Each scene shows the same named points in several views, each turned, perhaps mirrored, and shifted as a whole.
A view may leave some points out. In some views, one point has been moved. Which views, in the order they come, and which point in each? Write no view if no view has one.

-- scene 1 --
In the rows, zero is written as 128.
view 1:
  Des [168 119 146]
  Revu [157 151 123]
  Foven [141 157  94]
  tiri [158 152 163]
  Fid [150  95 133]
  Zuga [155 148 129]
  Vol [173 129  87]
  nipe [142 115 137]
view 2:
  Zuga [ 82 121 161]
  Foven [ 86 140 194]
  Vol [ 50 153 178]
  tiri [ 90  97 138]
  rifit [ 85 145 124]
  Revu [ 80 124 167]
  nipe [ 89 145 133]
  Fid [ 75 159 122]
  Des [ 68 127 129]
  Sidi [ 96 137 149]
view 3:
  tiri [152 151 127]
  Zuga [164 165  96]
  Sidi [180 177 108]
  nipe [197 168 113]
  Revu [162 164  89]
  Vol [187 156  56]
  Des [187 142 113]
  Fid [215 157 110]
  Foven [162 188  65]
  rifit [200 163 118]
view 4:
  Foven [145 157 125]
  Des [107 104  99]
  rifit [103 100 123]
  nipe [107 107 126]
  Fid [114  87 127]
  Vol [163 123 112]
  Revu [122 139 105]
  Zuga [117 137 105]
  Sidi [107 126 125]
  tiri [ 88 133  90]
view 5:
  Des [112 159 137]
  nipe [ 85 143 147]
  Fid [ 87 161 157]
  tiri [ 80 132  99]
  Foven [133 103 140]
  Sidi [ 90 125 138]
  Vol [144 143 146]
  rifit [ 79 149 144]
  Revu [113 124 122]
view 6:
  nipe [154  89  92]
  Fid [157 103  75]
  Des [167 108 107]
  Foven [102  90 127]
  Zuga [140  93 127]
  rifit [162  92  90]
  tiri [173  85 137]
  Revu [135  97 129]
  Sidi [145  81 107]
  Vol [111 128 109]
view 7:
  Zuga [142 126 146]
  nipe [138 149 116]
  tiri [113 140 159]
  rifit [129 151 113]
  Des [117 132 122]
  Vol [162  94 113]
  Revu [146 120 146]
  Sidi [147 145 133]
  Foven [179 115 147]
Views that do not fit: view 5
  view 5 moved: Des
